128 stands for zero in the data rows.
Each row has a hidden score. How much does it go up from the first row of each pair to the second? 10 means little or no change, 20 a big rise and 0 a big fall. The score is a weighted sum of the row's numbers plus the product of two more (or one squared), each taken from its middle value.
[ 68 173 142  91 134 106  83 127 178 144 103 153 160  95 128 125]
[ 72 163 189 213 120 110 123  87  90 137 111 100 175 122 167 157] >> 8
[134 107 157 171 139  98 117  67 146 100 145 146  57 124 160 106]
[165  88 101  87 117 103  71 178  55 109  81 172 101 149 104  81] >> 7
[ 86 180 179 151  88 217 137  87 191 191 182  72 141 132  79 173]
[236  84 101  99 137  97  80 151  69  38 125 108 102 179 173  94] >> 6
[ 90 159 160 151  69 172 128  41 141 156 208  60 139 144  99 131]
[134 154 133 115 143  82 103  88 167 142 123 155 139 105 147  78] >> 7
[114 102 143 122 135 139  65  85 133 126 150  80  89 137 163 143]
[124 126 156 170  93 159 163 141 125 118 135  58 212 147 143 139] >> 11
[ 95 182 169 142 113 162 127 100 187 198 144 167 203  72 117 135]
[138 163 143 146 108 110 113 119 151  78 114  82 102 137 141 107] >> 13
[168 120 111 127 116 121 111 151 118  96 124 143 130 141 152 125]
[107 161 157 143 157 130 151 107 180 109 105 120  76 141 102  91] >> 11
[105 184 187 153  56 205  94  38 160 144 212  29 162 178 159 168]
[157 128 100 109 169 124 154 179 155 159 164 107 107 124 198 116] >> 10
[ 89  78  98 174 118 154 101 101  55  74 141  38 170 171  54 195]
[134  95 103 107 115  81 115 138 131 105  94  76  65 147 141 117] >> 11
[171  87  74 101 142  98 116 153  91  73 157 130  79 174 165 145]
[127  97 126 132 115 120  93  68  55  67 132 106  72 193 104  62] >> 13
[209  90  78  73 231  27 205 192 125 159  67 117  93  97 222 143]
[118 179 162 120 121 131  60 151 127 118 146 161 110 116 128 119] >> 5
[ 74 102 120 145 135 129  85 129  99 102 150  85  98 164 180  90]
[108 145 151 107 154 115 134 170 121 167 118 152 109  81 191 103] >> 8
[152  65 133 173  87 164 117  84  82  66 144  87 149 153 109 177]
[ 61  71 134 180 111 148 204 117 171 146 138  74 169  55  76 208] >> 9
[103 108 137  98 130 142  98 118 112 138 117 139  95 143 193  85]
[138 204 152 126  78 166 131  66 182 172 171 125 188 137 121 117] >> 6
[124 166 131 126 109 150 130 161 222 107 158 132 185  63  99 164]
[ 98 133 125  95  93 124  92  83 177 102 178  91 110 134 144 103] >> 13
[146 118 158 142 180 113 192 136 108 159 138 111 119 104 109 115]
[170 143 118 135 198  93 169 182 124 185 117 128 115 117 111 179] >> 10
[120 105 114 105  82 108 153 174 176 158  99 126 155  90 112 133]
[108 168 147 183  91 176 113 110  91 131 137  96 174 158 102 159] >> 8
[140 100 111 161 133 134 127 151 124  57 129  93 147 153 146 144]
[ 63 156 173 243  71 240  88  14  82 145 199  43 191 179  87 230] >> 11
[142 178 128 136 124 130 150 143 116 142 123 152 130 101 164 101]
[ 97 161 172 131 113 163 106  57 147 141 156 122 133 102 101 130] >> 13
[  0 147 196 212  47 234  80   8 173 192 212  17 178 168 111 166]
[ 67 145 130 169 152 149 106  56 161 127 151  76 112 148  92 140] >> 7
[184  93 106  67 145  67  74 125 131  83 149 156  64 195 151  94]
[112 166 206 157 131 147 142 131 202 168 189 163 145 132 125 108] >> 5
[120 140 176  81 202 118 182 132 147 134 156 132  70 130 116 131]
[106  76  49 100 201 118 190 198 192  97 139 111 129  80 123 203] >> 15
[139 133 118 106 130 117 139 127 148 131 158 126 137 115 135 174]
[188 112 117  94 119  88 107 184  63  40  84 192 114 138 121  63] >> 6
[138 106 121 117 168  89 144 155 180 142 122  72 151 115 161 177]
[144 175 135 107 170 139 124 141 128 163 108 214  86 128 120  86] >> 5
[154 128 121 150 140 106  96 113 149  88 150 141  72 198 125  76]
[ 12 248 168 221  74 218 138  63 216 193 237  19 210 117  87 161] >> 13
[125  48  69 135  55 150 125 150  95  55 118  91 139 156 115 112]
[176  87 104  36 156  52  73 160  20  54  74 175  31 153 180  69] >> 6
[193  80 118  81 217  81 185 159 139  76 119 146 104 128 192  57]
[ 95 134 152 149 162 168 158 127 164 218 199  95 183 112  95 181] >> 13
[100 163 139 145  83 171 130  89 133 133 179 108 172 156 143  57]
[ 86 137 160 129 109 126  84  98 140 143 122  50 106 174 162 164] >> 10
[ 68 196 136 125  80 142 106  78 179 167 165 156 185 148 113  91]
[132  96 113 105 162  88  61  86  48  52  93 134  78 130 186  69] >> 9
[102 149 156 110  87 163 156  90 131 124 160 103 113 145 117 108]
[101 107 124 152  85  90 172 151 173 108 135 129 129  89  94 166] >> 5
[124 108 124 134 104 135 119 120  69 112 139  81 116 194 113 103]
[135  87 106 114 101 127 134 146 121 126 104  88 146 156 113 161] >> 7
[118 116 153 132 167 142 163 149 167 188 152 112 145  49 142 207]
[151  93 135  68 210 154 140  66 108 192 153 151  68 152 184 105] >> 13
[137 142 116 154 141 127  70  96  79 101 159  73  68 127 132 114]
[ 59 177 145 168  97 151 138  90 160 160 164 106 139 144 145 130] >> 7
[ 99  94 125  88 123 111  92 120  85 130 163 113 126 115 197 110]
[150 116 104 112 118  82  65 113  83  84 118 126  96 148 122 104] >> 11
[117 125 122 150 103 163  61  99 121 103 150  71  75 128 115 126]
[111 162 167 142  94 168  90  90 151 114 112 119 103 173 140 111] >> 9
[134 137  92  78 152  91 108 157 125 155  72 172  65 123 135  97]
[ 43 184 206 189 100 193 115  70 131 193 153 156 219 120  92 141] >> 10
[ 75 171 121 184 175 163 157  93 151 216 175  92 220  85  79 171]
[123 120 158 116 115 155  82  92  56  96 131 117 111 119 118 107] >> 7
[119  99  89 179  55 157 155 102  99  96 129 145 189 156 111 139]
[138  68  26 113 135 127 117 162  81  75 104 139  53 133 159 180] >> 10
[107 134 114 117 185  56 155 156 142 118  41 172  65 122 107  24]
[ 90 186 149 149  72 193  60  84 106 124 126 140 156 128 116 138] >> 9
[165 153 104 183 189 102 149 211 154 134  82 132 123 119 133 129]
[134 114 112 162 116 108 134 166 124  84 110 158 158 148 140 149] >> 9
[ 50 234 167 188 126 154 111 128 175 168 127 140 195  50  80 122]
[107 167 125  93 203 104 133 162 125 131 106 236  95 150 173 137] >> 8
[121 124 149 197  46 192  83 164 101 154 175  98 163 144  70 115]
[110 171 109  87 170  71 106 157 137 134 111 196 120 114 164  91] >> 6
[136 108 123 122 101 124 109 138  99  94 159  81 171 150 100 138]
[113 107 130 107 104 151 108 117 126 110 169  89 103 146 138  84] >> 13
[142 151 114 107  95 147 127  98 157 101 135  75 102 135 208 127]
[127 188 154 127 114 149 150 126 168 152 156  98 137  64  79 230] >> 6
[132 147  87 119 118 128 131 123  85  99 129 127 110 136 112  87]
[153 129  80 120 122 125 108 114 147  87 183 121 107 140 158 114] >> 12
[166 101 116 123 160 120 123 141  55  70 121 149  61 170 147 104]
[138 166 100 105 148 155  80 111  64 109  95 180  97 191 146 177] >> 8
[116 166 178 162 111 165 103 125 105 111 142 109 134 154 138 161]
[104 119  91 137 132 137 124 156 136  99 108 106 138 114 144 110] >> 14
[176  79 106  63 132 109  73 123  85  92 136 113  72 179 185  81]
[131 142 182  97 170 124 169 217 165 161 113 193 173  76 150 158] >> 9
[101 145 154 114  87 149  56  89  71  92 163 112 125 127 147  92]
[115 162 142 114 105 125  72 134  77 124 101  93  90 105 165  53] >> 10
[126 143 138 137 152 132 194 141 144 171 132 103 198 104  95 163]
[ 88 187 131 186 134 158 122  97 183 177 174  48 113  86  82 112] >> 12
[136 108  99  48 146  46 178 176 151  79  62 150  97  54 143 158]
[106 108 113 208 108 146 109 108 113 122 128 149 162 143 134 148] >> 8
[ 71 142 197 180  48 214  77  58 123 170 187  82 149 145 101  87]
[208  59 107  57 182  14 161 186 170  88  94 211  54 136 113 119] >> 10
[ 65 181 165 200 108 201 136  87 214 214  97  84 212  77 109 240]
[130 207 150 149 139  97 139  94 154 142 148 153 132 138 130 139] >> 15
[163  36 105 144 169  75 182 131 137 138  97 123 130  64 122 134]
[ 85 153 117 132  90 146 202 133 215 175 122  87 187  93 100 147] >> 14
[103 169 150 178 110 152 144 112 159 185 143  72 177 103 118 165]
[145  97 139  96 127 114 180 135 130 189  95 117 126 101 158 160] >> 9
[123 147 157 163  46 188 113  82 144 139 173  87 229 161 113 159]
[232 100 125  51 203  77 181 202 151 112  95 239  87 141 148  93] >> 9
[213  77  79  38 198  23 212 206 164  86 110 172  98 115 116 130]
[ 99 142 170 160  80 138 107  69 105 155 159  53 112 146 177 117] >> 12
[104 146 192 192 105 174 167 121 197 183 172 125 207  65  78 204]
[ 91 216 189 214  86 169 134 110 181 152 180 131 169 103  89 142] >> 8
[146  44 118  95 128 131  90 105  93  58 136  66 122 187  98 137]
[159  98 105  92 174  69  96 147  41  66  55 189  74 155 179  69] >> 4
[107 110  90 112 179  88 181 168 163 120 107 142 113  98 126 131]
[154  80 113  88 148  60 171 198 175 119 109 126 107  91 145 146] >> 11
[134 186 130 128  91 165  78 123  87 101 114 106 162 123 152  77]
[140 106 111 106 127 117  90 157  53  98 108 138  71 139 138 112] >> 9
[112 159 119 175  98 158  69 113  75 130  91 162 183 165  87  71]
[ 69 209 127 175 123 145 110  88 174 179 128 101 158  85 148 114] >> 14
[173 153 128  93 199  81 166 188 135 189  95 139 122 138 135 108]
[172  92 109  93 236 102 192 156 121 217 114 184  98  99 161 133] >> 8
[ 36 157 170 213  42 209  55  27 139 152 134  35 140 107  60 212]
[134 127 111 113 143  57 187 158 181 132 100 138 158  83 107 111] >> 12
[172  87  92 103 163 105 129 145 109  51 126 161  56 172 132 105]
[123  94 169 127 121 127  82  78 124 145 154 152 126 164 124  55] >> 13
[216  77 107  78 130  61  92 139  74  83 106 159  53 132 146  68]
[107 199 122 124 150 139  97  89 133 186 127 149 143 128 139  56] >> 7
[111  88 151 181  79 168 137 122 195 178 169 113 194  76 122 165]
[ 52 206 185 179 110 190 114  42 166 184 145  76 141 114 104 107] >> 11
[126 187 155 157 128 142  69 146  79 104  69 111 123 133 153  87]
[116 105 181 112 104 139 143 119 193 157 114  66 169  55 112 171] >> 13
[145  37 109 180 113 147  99 137  89  94 141  94 130 148 132 127]
[147 188 108 135  52 166  58 149 125 179 125 164 166 169 152  89] >> 6
[ 19 173 172 167 126 193 134  93 237 187 167  93 163 118 116 120]
[114 141 181 157  99 174 157 130 174 197 148  88 167 123 133 172] >> 4
[ 95 133 125 173  85 163  73  83 130 135 181 123 185 164  72  93]
[ 94 141 158 115  89 154  86  69 118 158 146  93 114 178 196 142] >> 11
[168  84 130 153 193 114 192 197 132 157 134 151 151 117 106 159]
[157 115 101 107 165 104  69 120 103 105 133 209  70 198 175  37] >> 11
[163 174 135 125 164 122 136 161 170 162 185 135 177 115 160 116]
[173  91  93 108 153  87  60 176  60  66  90 136  85 152 156  79] >> 7
[126  85  80 157  90 160 120 113  81 111 135 105 142 203  97 138]
[129 100  79 128 107 110 187 129 157  99 138 129 172 142 101 143] >> 10
[ 88 163 140 208  82 192  88 100 106 128 155 122 190 168 119 144]
[ 60 196 184 162  61 215  49  20 161 184 179  82 190 129  77 105] >> 10
[115 155 136 173  87 155 116  81 148 131 164  93  96 146 148 157]
[123 122 116 114 128 139 157 142 162 162 123  91 166  74 135 176] >> 10
[167  54 121  98 159  87 168 181 174 105  66 209 146  95 130  92]
[102 129 166 175 100 155 172 117 177 253 102 141 174  88 120 171] >> 10
[ 99 178 111 122  96 144  81 113 100 104  57 160 129 142 130 144]
[ 69 185 165 154 150 187 152  84 159 159 152 162 187 122 117 119] >> 16
[185 133 106  94 149  98  89 184  83  87 134 163  80 164 142  83]
[108  86  79 122 154 116 106 143 145 134 123  77  65 163 206 165] >> 14
[207 152 124 105 129 138  81 137  61  92 117 194 157 130 147  52]
[162 136 139  92  81 135 109 127 142  65 182 115 133 134 154 105] >> 17
[116 111 144  61 169  93 126 149 123 139 137 136 101 158 164  64]
[152 138 122  81 105 111 102 140  97 101  86 177 101 180 116  55] >> 4
[121 172 187 149 121 148  98  92  92 134 154  93 100 173 114 144]
[127 188 138 186 136 146 164 115 150 208 159 121 176  85  75 134] >> 8
[ 89 137 111 184  85 158  88  94 106 110 183 107 140 169 131 141]
[142 135 148 129 110 141  58  99  84  86 129  87 107 162 143 121] >> 11
[110 155 151 138 170 108 168 156 165 150  89 153 155 122 120 153]
[143  64  39  98 154  87 123 134 108 114  86 104  94 159 176 111] >> 13
[ 31 158 208 214  52 195  98  39 156 160 224  47 170 148  93 171]
[ 82 113 220 148  48 124 112  94 133 101 156 194 106 166 100 112] >> 2
[153  68 107 113 186  99 217 179 159 152 115  95 122 114 134 151]
[146 134 107  68 115  89  91 137  51 118 110 216  97 158 100 100] >> 4
[176  44  28  79 255  73 176 196 124 141  81 154  94  94 210 137]
[ 81 164 168 158  11 200 111  50 163 166 161  80 167 167 160 127] >> 12
[ 85 149 114 176 116 121 111 122  94 134 104  98 169 117  72 109]
[124 116 142 117  91 131 173 159 183 112 143 104 199  90  67 204] >> 10
[ 58 125 161  96 148 113 118  98 145 138 129 177 139 106 112 105]
[100 134 166 115  83 136  89 116  77 145 108 104 132 123 105 114] >> 10
[170  72 115  86 115  76  91 147  65 123 152 187 107 163 142 106]
[162 178 109 203  91 136 106  89  74  98 149 127 170 117 143  91] >> 8
[136 145 111 134  79 151 132  96 167 109 122  84 126 179 119 119]
[ 74 153 145 147  79 136  86  64 104 156 164 107 121  88 140  44] >> 9
[152  76  84 128 185  94  88 147  59  80 101  87  74 163 136 147]
[126 148  79  62 115 114 148 148 140 127 109 146  59 136 103  83] >> 10
[159 138  81 121 166 104 153 192 168 149 116  94 129  75 150 128]
[154  89 135  91 160  70 165 146 164 124  45 190  56  95 118 188] >> 5
[ 59 147 147 137  90 181 122  85  72  97 142  57  78 122 109 151]
[178 111  54  61 221  23 210 243  94 115  56 180 103  99 178 103] >> 9
[204  88 119  24 191  78 153 216 140 148  78 185 107 114 184  93]
[171  36  97 113 149  95 134 165  69  54 116 106  62 173 150 135] >> 11
[ 88 155 165 206  68 204 209  78 176 150 151  96 225  91  30 150]
[129 148 138  95 162  97 129 122 126 118 149 168 119 137 132  88] >> 10
[128  99 109 159 118 167  94 154  91 129 130 104 109 175 109 141]
[ 63 192 146 192 112 182 142 101 178 166 197  99 132 116 180 174] >> 5
[182  80  83 106 133  98 120 168  65  95 129 151 113 124 122 155]
[122 192 164 166  71 156  90  67 112 152 141  44  90 135 126 147] >> 15
[215  47  79  65 255  26 174 234  67 110  42 154  55 119 183 108]
[179 146  99 122 134 103  86 108  24  89 121 147 124 172 165 111] >> 12
[183  70 104 147 210 101 193 171 101 135 126 146  96 123 154 114]
[ 98 106 151 157 109 158  89  97 113 118 176 117  79 178 124 160] >> 13
[ 99 170 137 168 110 166  54  98  63 138  89 148 155 158 107 145]
[178  84 150 117 209  81 164 235 117 119 118 154  99 129 164 104] >> 12
[123 139  97 129 205 120 214 183 162 189  78 148 118  98 146 173]
[120 177 126  95  98 137  72 126 114  84 146 107 117 177 152 116] >> 11
[116 195 106  42 136 147 132 140 138 181 154 121 144 144 154 110]
[153  53 137 191 125 166 170 104  60  95 167  95 121 180 145 134] >> 4
[136 169 165 117 145 141 156 131 182 164 167 153 145  81 180 142]
[185  61  66  66 231  59 192 208 149 118  85 232  88 108 177 101] >> 8
[127 122 140 137 141  83 148 133  32 113 107  99  90 133 104 127]
[154  77 154 111 140 136 137 140 120  69 106  97 137 108 135 201] >> 7
[ 60 208 203 195  75 255 132  10 127 160 207  66 145 198  96 219]
[100 168 148 167 141 141 121 119 152 136  80 173 170  95 126  94] >> 5
[140 184 142 158 141 138 126  99  85  95 136 145 147 158  80 137]
[132 100  90  67 136  78  85 131 127  74  97 155  74 146 163  64] >> 11
[156 102 119  76 119  91  73 176  74  79 102 187  71 178 144  86]
[167 108  85 129 211 101 189 184 123 167  53 145 129  85 161 123] >> 10
[169  56  56  81 157  88  98 148 123  55 103 125  37 136 159  49]
[ 38 170 120 169  85 152  78 107 181 158 162 137 163 170 116 107] >> 11
[123  87 132 104 131 132 192 171 158 124 123 176 169  74 113 142]
[ 63 204 129 176  40 185  81  70 133 149 197  88 144 147  90 138] >> 11
[193  99  51  73 231  35 193 208 141 149  72 183  39 116 209  94]
[ 70  87 111 179 111 132 173 139 175 173 141 101 183  60  87 181] >> 11
[174  84  78 129 197 109 170 156 137 123 138 146 124 138  93 129]
[118 165 144  80 127 153  82  86 123 113 191 161 123 161 184  71] >> 11
[135  92  87 136 122 139 118 131  54 140 114 128 124 188 129 116]
[ 71 145 129 204  91 230  86  53  87  89 195  54 161 178 103 227] >> 10
[160 133  77 147 118 134 138 123 145 132 106 166 162  76  59 150]
[110 201  90 187  84 150  69  99 103  88 138 150 144 117  93  89] >> 12
[153 133  92  66 166 101 162 187 128 104  98 186  97 144 186 100]
[175 105 109  48 164 104 168 187 119 133  91 145 138 109 151 119] >> 9
[183 120 155  78 186 109 180 152 127 167 110 139 163  55 141 176]
[152 110 115  57 186  63 108 154 121 171  97 185 143  85 171  86] >> 11
[114 109 133 102 146 159 136 129 160 199 120  83 165 105 144 150]
[ 70 169 146 163 109 156 103  78 117 104 157 117  90 113 128 156] >> 3
[131 109 107 156 133  85 219 134 144 142  66  94 112  40  57 170]
[111 166 185 141 111 138 145  95 147 121 145 143 138 126  64  46] >> 11
[115 111 137 128  89 125  76 115  97  88 145  91  87 165 122  85]
[174  77  86 140 109 159  71 133  68  81 105 117 142 160 170 133] >> 5
[107 138  98 147 138 160  77  98  91 139 150  40 103 105 138 130]
[206  79 101  54 217  12 178 210 144  97  70 189 102  73 126  86] >> 7
[121 113 125 120 126 119 158 133 159 179  98 143 152  48 117 140]
[ 78 146 105 143  98 138 188 131 210 149 149 125 180  99 100 162] >> 14
[ 88 163 130 200 147 161 139  99 188 170 140 183 197 138 112 126]
[110 167 200 193 111 194  87  78 124 126 172  81 148 159  97 133] >> 12
[120 137  94  82 146 105 131 118 121  83 133 116 111 156 132 135]
[250  76  32  36 149  60 140 185  51   7 130 175  69 183 167  80] >> 8
[109 142 141 170  97 186 102 124 118 100 115 118 224 137 101 166]
[130 144 142 135 130 106  94  74  86 109 129 118  86 158 137  95] >> 16
[ 85 161 174 196  92 206  98  65 137 118 159  90 158 135  90 157]
[156 150 136 150 136 117  76 157  64  69 104 188  93 124 153 103] >> 3
[ 95 138 126  66 146  75 108 160 131 152  92 158 137 129 164  60]
[112 172 139 152 113 123  81 116  87 119 148 102  93 145 125 157] >> 9
[102 138 134 160 156 166 213  94 162 219 155 127 185  95 118 116]
[162 116 143 206 107 129  94 125  75 127 129 196 130 147 117 119] >> 3
[181  96 143 126 117 124 110 131  81  64  91 138  91 112 155 101]
[117 119 125 117 194 110 166 149 141 202 160 148 107 130  88 112] >> 16
[144  70 115 167 100 192  76 138  93  72 146 112 144 146 146 166]
[122 101 119 158 127 170 120  78  74  49 150 107 135 141 119 144] >> 8
[154  84  93 188  84 179  82 102  84 113 160  53 164 129 100 168]
[ 83 124 154 167  48 159  66  77 147 183 133 107 176 132 174 136] >> 10
[138 152 101 110 104 134  87  91 151  84 137  89 128 189 162  71]
[ 93 125 121 153  87 174  78 101  72  74 107 105 144 148 126 126] >> 6
